(in the rows, 100 means zero)
Each path below is one point turned by a fixed rotation once a step. After each direction that follows a path, write how fast that rotation turns it, in degrees per step (0 if it stays still).
Each turn is a multiple of 5 degrees from 10 to 175, or 0.
Each row of a path follows its step; steps can be skipped.
Rotation 1:
step 4: 136	119	103	103	105	90	72	101	89	86	89	81	101	121	91	85	91	105	75	98	123	121	118	107	87	123	98	116	100	98	105	87	98	80	103	85	111	109	101	80	82	95	103	88	116	86	94	80	100	120	106	104	96	87	124	122	102	90	94	98	126	99	114	85
step 9: 110	108	102	113	108	100	79	108	117	74	100	98	96	98	78	95	110	90	88	84	120	78	80	122	90	138	86	100	100	99	105	105	82	94	109	94	72	93	97	93	113	69	94	101	79	77	109	78	104	95	98	126	110	90	119	103	89	86	99	92	86	98	94	118
step 10: 78	99	123	96	97	95	110	115	130	96	95	103	109	93	95	104	75	97	86	92	92	85	79	111	89	113	102	81	83	119	107	98	100	98	78	80	126	78	71	109	114	99	102	87	118	68	95	112	95	84	70	93	88	102	103	82	102	115	99	114	93	102	106	109
step 22: 99	130	86	107	95	73	122	104	97	113	113	109	110	109	82	97	107	94	94	102	96	106	78	114	58	114	86	106	112	91	111	73	107	74	96	92	116	104	97	69	110	102	97	102	91	86	88	97	90	109	112	117	84	82	109	122	96	88	104	78	103	93	106	115
step 23: 87	92	121	106	89	127	119	111	80	94	95	134	104	99	97	108	81	99	92	94	96	82	74	99	88	91	124	88	117	95	109	83	130	66	96	116	97	98	79	95	100	108	103	97	129	93	96	92	98	103	98	96	107	107	76	93	109	89	88	110	121	95	80	105
step 29: 125	98	107	105	90	96	101	102	100	104	94	73	85	80	102	106	124	98	109	96	108	108	129	121	92	93	105	106	126	101	92	116	109	99	90	92	93	86	70	97	76	94	120	134	94	111	89	113	91	104	109	100	103	131	117	100	67	121	87	110	103	100	108	94
step 30: 99	121	79	108	71	82	127	95	112	107	126	78	107	76	79	83	105	101	104	105	105	98	91	96	106	93	92	95	123	89	121	96	96	113	120	121	106	83	110	109	99	74	104	78	116	101	95	83	88	110	108	92	108	117	130	100	94	91	112	111	107	97	119	109
Directions:
95	107	108	99	96	108	99	100	98	99	100	102	101	94	97	95	97	94	102	99	103	106	97	102	103	98	100	100	105	100	102	97	97	99	98	100	103	98	103	100	100	98	96	102	97	98	105	101	98	97	102	101	95	96	103	102	101	104	102	96	98	98	100	101 -> 85
103	102	98	102	103	101	101	99	98	103	107	106	102	99	99	100	98	96	101	98	102	102	100	97	91	103	102	95	102	98	99	105	93	101	97	99	98	97	102	102	109	97	99	97	106	99	100	102	99	101	101	105	97	101	96	102	96	98	100	105	100	106	102	99 -> 85
107	94	104	96	103	97	97	96	98	97	105	104	98	99	103	96	104	98	96	100	94	108	99	100	100	97	104	102	101	101	94	99	100	99	105	98	103	99	98	100	99	99	94	99	102	102	102	103	99	98	97	102	104	103	98	98	99	103	102	102	97	91	99	97 -> 85
102	102	99	100	103	107	96	106	101	101	105	102	101	104	100	95	105	110	97	103	99	99	100	104	98	106	105	97	98	96	105	97	99	96	104	102	102	105	103	96	100	98	102	98	103	99	102	102	103	100	102	101	96	103	101	100	101	98	100	95	97	98	101	103 -> 80
96	104	103	102	104	98	101	102	103	96	101	97	94	102	98	102	95	104	105	101	98	104	100	100	93	107	102	102	100	105	100	98	98	96	102	100	100	101	89	100	98	103	102	99	102	99	103	100	94	96	104	101	99	98	103	102	97	99	102	102	102	98	93	96 -> 60
106	98	96	97	97	103	97	103	93	101	96	97	98	95	96	101	105	97	106	100	98	97	104	103	95	102	96	98	97	95	92	101	97	95	101	102	101	101	96	102	96	104	95	99	98	100	103	100	101	100	100	101	99	101	101	103	102	102	105	99	97	105	100	103 -> 140
